Each row is where one point has got to under a steady rotation. How many steps took it there?
The counts run from 0 to 270.
[  8   4  31 -25   2 -22  19 -25 -39 -21  22  11  20  -6  -4   6 -64  15
  20  18 -55  -2  -4 -10 -36  27 -44  23  -2  -4  29  24   0 -29  10  11
  22 -13 -35  29   0  16  36 -14  -9   0 -38 -12  -7  25   5   3  14   9
  -1  -5   3  -8   5 -10 -34 -63   1 -14   6 -25   0]
143
[ -3   5  21 -38 -15 -22  23 -32 -14 -25  23  -4  40 -20  11  16 -47  16
  11 -29 -50   5  19   0 -28   7 -34  34 -22  13  -3   8  19 -22  24 -40
  -1  -5 -25 -19  -8  18  36 -22  13 -33 -38  14 -19  49 -22  18  -4  -6
   5 -18 -10 -10  25  22 -21 -24 -19 -12  -2 -20  -3]
21
[ 16 -12  12 -17   5 -35  13 -23 -18 -41  15  26  31  16   7  19 -27  17
  26 -23 -57  14   6 -16 -44  26 -39   9 -28  11  21  15  15 -29   8  11
   3 -11 -27  15 -13  31  48 -22  20 -21 -26 -25   0   1  -4  18   6  -8
  10  -2  -5  -3  26  -1 -42 -51 -21  -1 -12   3 -16]
270
[  8  13  12 -35  -8  -6  19 -24   1 -30   3  -1  40  -8  12  28 -33   5
  13 -36 -57   7  14   0 -38  12 -38   9 -33  12   2 -12  12 -35  22 -20
  -4 -19 -38 -26 -15  21  37 -23  23 -42 -35   0   2  30 -12  21   2  -2
   1  -2 -11   4  31  17 -36 -25 -19 -23  -3  -9 -22]
211
[  7   0  17 -27  -4 -22  12 -27 -24 -30  25   1  20 -28   8   4 -48  17
  37 -13 -66  46  -5   8 -19  16 -24  17 -23  35  34   6  22 -34  -1  -1
   8 -26  -3  17  -7  47  30 -16  -2 -26 -20  16  -7  24  18  25   8   8
  -6  -9  13  13  11  11 -13 -31 -21 -32  15 -19 -21]
232
[ -4 -12  31 -25  15   4  29  13  -1 -17  32  12  30   0   9  30 -28  -9
  19 -42 -65  -4  -9 -11 -11   7 -26   6  15  -4  29  -9  18 -34  20   2
  27 -24 -20  24 -19   1  46 -13  34 -15 -57   4  24  37 -17   3   9  -5
   5  -6  -8   7 -13  -6 -39 -57 -11 -27   7 -30  -8]
242
[  9  -8  22 -24   0 -26  21 -32 -30 -37  21   6  13 -20   8   3 -55  23
  34 -12 -61  37  -2   1 -16  29 -15  26 -26  41  36  11  12 -37   3 -11
   8 -21   1  14  -5  44  25 -18  -1 -33 -24  14 -11  29  16  16   7  -1
 -10  -9   9  12  15  15 -17 -25 -24 -34  12 -18 -16]
233
[-13 -15  12 -23  23  -6  34  -1 -16 -18  35   6  23 -26   9  10 -33   0
  24 -27 -54  32  -9 -15 -10  11 -16  -3  21  -1  28   0  20 -36  10  13
  29 -31 -20  39  -9  -5  37  -9  31 -13 -42 -14  13  35  -4   1  13   4
 -11  -5   5  11 -16  -9 -25 -68 -17 -18   9 -15 -30]
167
[ 20 -20  24 -14  -2 -31  42 -17 -13 -10  16  -2  14  -9  -1 -10 -56  -2
  22  -7 -60   6   9 -12 -20  33   4  39 -30  34  39   3  -3 -39   1 -13
   9 -24  -4   5  -6  35  16 -30  13 -26 -33  -6  -3  32  -3  13   1   9
 -30 -12  -8  25  41  15 -26 -12 -32 -34   5 -14  -9]
47
[ 16  -9  12 -19  -4 -22  16 -10 -10 -38  29  10  32 -20  20  14 -44  31
  36 -38 -55  31   5   3 -26   3 -44  20 -21  20  24  -8  29 -24   0  -5
  24 -30  -4   6   3  29   5 -17   4 -49 -51   7 -11  16   0  28   8  12
   1 -11  11   4   8  10 -10 -36 -34 -26  10 -17   1]
155
[ 20   2  28 -23   4 -16  14 -13 -30 -23  19  10  19  -6   0  11 -60  14
  25   9 -54   6   1  -3 -38  21 -51  24  -6  -3  28  20  -3 -23   4  20
  20 -18 -39  27  10  16  34 -15 -13   2 -40 -16  -6  17   8  13  16  10
   1  -4   8  -3  11 -13 -31 -65  -5 -16   8 -23   0]
142
[ 11 -23  17  -1  22 -27  50   0 -17   6  32  -3  30 -14  16  -9 -52  25
  13   1 -38   1  11  -9 -43  -4 -19  50   0  -1  34  -8   9 -39   5 -11
  30 -28 -16  23   1  11  12 -26  11 -19 -47 -18 -19  43 -11  -2  -2  22
 -15   1 -10  -9  10   4 -17 -53 -20 -13  14 -19  -7]
203
[  1  15  16 -19  14  -4  36   8  -2   1  15 -24  39 -28  18   5 -42  -2
   9 -31 -50  17  18  11 -39 -18 -28  22 -11   8  12 -26  21 -45  14 -22
  10 -38 -29  -6  -4  11  24 -16   9 -27 -40  -8   1  52   2  11 -11   8
 -10   1  -2   8  18  14 -20 -44 -21 -23  25 -32 -32]
75
[ 31   2  23 -11   2 -13  22   8   1 -26  22   9  24  -2   2   4 -56   4
  20  -8 -57  19  16   6 -34  17 -51  17 -15  -6  24   5   2 -23 -11  26
   7 -34 -47  16  13  15  20 -27 -14  -7 -46 -27   1  11   3  22   8  21
  -5  -7  10  12  19 -16 -29 -59 -22 -14   5 -14  -5]
140
[  5  -7  25 -45   6 -26  34 -30 -12 -18  41  29  42  -6  -4  21 -19   6
  29 -22 -63  31   8 -11 -23  29 -31   9  -1  -6  25  10  18 -29  -6  -2
  19 -35  -7  17 -30  28  52 -25  21  -9 -23  -1   4   4   2  30  -5   4
   5  -9 -10   2 -12  -7 -30 -39 -13 -20 -17  -5 -10]
118
[ -4 -16  23 -31  14   5  28   3  -3 -24  34  13  31   0   0  32 -33 -11
  17 -32 -59  -1 -12 -18 -18  11 -27  -3   5 -12  27 -14  29 -33  14   1
  28 -28 -21  22 -29  -4  39  -5  34 -19 -51  -3  13  27 -19   6  11   4
   0 -10  -4   3 -15  -5 -35 -54  -1 -30   7 -32 -14]
243
[ 15  -4  21 -22 -11 -21   8 -15 -23 -47  18  13  16 -16   3  17 -58  25
  34 -33 -59  16   7   3 -16  10 -44  18 -32  30  23  10  16 -18   5  -2
   6 -15 -16   2  11  35  27 -17  -1 -33 -52   7  -8  16  11  22   4 -10
   7 -17   9  17  19   9 -24 -31 -31 -24   9 -22   2]
157
[  7 -21  16  -3  17 -33  42   3 -20   4  33  -1  30 -13  16  -3 -51  30
  14  -9 -38   5   8 -14 -40 -15 -35  46  -2  -2  30  -3  24 -33   6 -15
  35 -22  -7  24  -2  20  19 -18  11 -19 -51 -15 -21  36 -17   0  -2  14
 -10  -2 -11 -10  10   9 -14 -51 -21  -5  17 -24  -1]
204
[-10  16  12 -30   8 -13  49 -22 -30  25  25 -11  42 -35  11  -5 -34  -1
   8 -29 -46  22  22 -10 -28  -9 -16  28  -3   7   5   0  10 -40  15 -21
  14 -26 -25   1  -4  11  42 -32  34 -15 -37 -13   5  54 -19   6  -4  -2
 -18  -7 -22   3  14  11 -22 -39 -27   2  -1  -4 -26]
149
[ 15 -16  20 -24   0 -32  38 -38 -13 -19  23   1  15 -17  -7  -1 -49   3
  28  -4 -61  21   5 -13 -15  38   4  29 -33  35  40   2  -3 -41   1 -12
   7 -28  -4   7 -14  34  21 -27  13 -32 -23  -2  -5  27   5  18   6  11
 -25 -17  -3  16  28  13 -26 -13 -27 -37  -3 -11 -17]
46
[ 14   8  30 -30  -1  -4  40 -27 -19 -34  15  13   9   1  -3  11 -41   3
  25 -22 -52  -3  17  -8 -19  25 -28  14 -21   3  11  15 -22 -26  14   6
   8 -12 -49   1  12  17  49 -41  25  -8 -52 -20  17  32 -10   7  12 -15
  -5  -3 -13  10  24  -2 -49 -37 -19 -10 -25   8  -2]
85
[  9 -25   9 -17   0 -37   6 -26 -21 -55  19  14  21   4  20  11 -41  29
  29 -28 -45  19   7 -11 -34  10 -38  14 -34  29  23  11  17 -24   8  -3
   2  -4 -20   9  -2  34  41 -19   7 -33 -43 -19 -13  12  -1  15   5  -4
   2  -3   5   1  31   6 -29 -44 -28  -2  -1  -5  -7]
81
[ 12  12  28 -33   6  -2  42 -24 -12 -18   7   6  12   2   1  12 -46   0
  16 -17 -55  -9  10  -5 -18  28 -28  15 -14  -3  13  10 -16 -31  19  12
   9 -21 -54   2  12   4  39 -37  30 -10 -59 -14  20  33 -18   9  12  -1
  -1  -3 -13  11  18  -1 -47 -42 -17 -19 -20   3  -5]
86
[ -2 -23  21 -20  13 -32  27   9  11  -5  43  20  48  -4  17   6 -19   1
  -5 -36 -61  30  11  -7 -25  16 -28  28  10   1  14  14  27 -17  -1   6
   0 -25 -14  29 -22  17  58 -24  26  -4 -17 -11  -2  28 -18  25   2  -5
  12  -8  -3   4   8  -9 -34 -67 -21  -1   3 -13 -16]
115
[  7   3  20  -8  17   3  16 -13 -14 -37  13  10  11  -1  16  14 -35  15
  40 -22 -64  29 -11  -2 -19  24 -28   2 -10  27  37  -4   4 -45   9  24
  16 -37 -21  28   2  27  26 -27  22 -25 -40  -5  20  24   6  10  22   2
  -2  14   8  13   6   2 -29 -48 -13 -35   6  -2 -21]
28
[  4  18  15 -23  10  -1  31   4 -20  13  23   2  29 -19  12   8 -56  -7
  15 -15 -59  18   2  -9 -24   5 -40   5  13  -8  27  -2  18 -30   6  21
  32 -36 -40  26   9 -10  19 -11  24  -9 -53  -6  11  32 -10  12  27  25
 -12 -14  -6   6  -1   1 -13 -61 -21 -16  17 -21 -22]
90
[ -9 -12  32 -35   3 -13  40  -3   0  -9  44   1  28 -27   6   5 -53 -11
  -6 -26 -49  -1   9 -11  -8  13 -17  37  11  -5   3  19   3 -10  14  -9
  12  -8 -38  12  -2 -12  48 -22  20   1 -49   7   1  61 -24  14   6  -9
   2 -23 -12   4  14  -1 -34 -52 -19 -15  -1 -26  -1]
36
[ -7   5  25 -45   3 -10  48 -21 -23   1  36   1  32 -34   3   3 -44  -5
   5 -30 -47   2  15  -7 -11   5 -24  28   7  -4   1  13   8 -18  20 -10
  16 -15 -36   4   0  -5  47 -24  30   0 -53   3   2  52 -27   8  -1  -5
  -6 -24 -15  -2   8   1 -28 -43 -26  -1 -11 -10 -10]
224
[ 15   3  25 -33  -4 -14  29 -25 -26 -41  15  13   7   0  -5   9 -41   8
  28 -29 -52   1  16  -8 -19  23 -27  15 -29  16   8  23 -14 -31  17   5
   4  -6 -40   2   5  26  50 -36  19  -9 -52 -23  13  23  -9   6   5 -19
   4  -4  -8  12  31  -2 -51 -37 -27  -3 -24   2   0]
84
[ 10 -22  20  -8  14 -23   9  -4  11 -49  24   1  40   3  27  15 -26  24
  13 -16 -52  21   2   9 -45  12 -39  31 -11   7  17   2  20 -29  10  -4
   1 -21 -22  11 -13  23  40 -19  -1 -22 -25 -11 -14  34  -4  20  -3  -1
  18  11  12  -4  23  -6 -37 -62  -3 -17   9 -26 -18]
267
[ -1 -10  19 -30 -10 -38  28 -36 -16 -16  34   0  38 -26   9   0 -44   6
   5 -25 -50  29  13 -10 -15  18 -13  38 -14  29  10  21  18 -20  13 -23
  -6  -7 -10  -1  -6  21  35 -17  20 -30 -21   9 -22  41 -21  25   3  -5
  -5 -22  -8   1  33  21 -17 -34 -35  -5  -2  -8 -13]
97
[ 15  22  25 -35  -1 -20  33 -30 -23  -4   6   7  21 -10 -10   2 -36 -11
  19  -9 -58  11  19 -13 -36  27 -27   6 -27   9  10  17  -6 -39  10  14
  -1 -19 -51   5   1  23  53 -28  18   4 -24 -29  20  19   0  13   7  -9
 -10  -6 -14   8  32  -1 -40 -43 -20  -3 -11   1 -29]
9
[  8   0  19 -16   0   0  20  -6 -20 -15  16  18  10   8  -2  24 -48   3
  41 -22 -71  -4 -11 -15  -9  23 -35   0 -20  21  47 -16  20 -33   3  10
  21 -28 -14  22  -3  21  17 -14  21 -28 -53   4  19   9  -4   3  18  10
  -3  -7  -2  16   2  12 -31 -25 -23 -44  17 -27   1]
105
[ 10 -10  32 -33   5 -17  15   0  13 -34  42  17  47   3   6  27 -27  10
   9 -27 -57   7   7   0 -31  19 -50  21  -7 -13  14   7  22 -19   7  -1
   5 -19 -26  14 -24  19  58 -16   4  -5 -29  -7  -4  16  -1  23  -5   0
  22  -4   6  -5   6 -19 -40 -61  -3 -19  -2 -28  -1]
192
[-13 -30  14 -35  11 -20  32 -18 -22 -33  46   7  31 -30   0  11 -41   4
  18 -25 -48  33  -8 -20  -5  18 -15   6   5  -2  25   5  23 -32   3   2
  33 -28  -9  26 -17  -8  32  -6  30 -27 -46  -5  -7  28 -13  13  11  19
 -18 -25   0   3 -13  -7 -13 -54 -25 -15  -2 -15 -21]
169
[ -3 -29  10 -29  19 -12  45  -5 -25 -24  22  -1   8 -19  -4   3 -45 -10
  29 -22 -56   4  -9 -20 -13   9   9  14 -23  25  33 -14   5 -54  11 -22
  28 -22  -9  11 -22  25  34  -8  28 -22 -44 -13  10  33   6 -13  -7  -8
 -23  -5  -5  18   9   7 -34 -21 -19 -28  18 -31 -26]
184
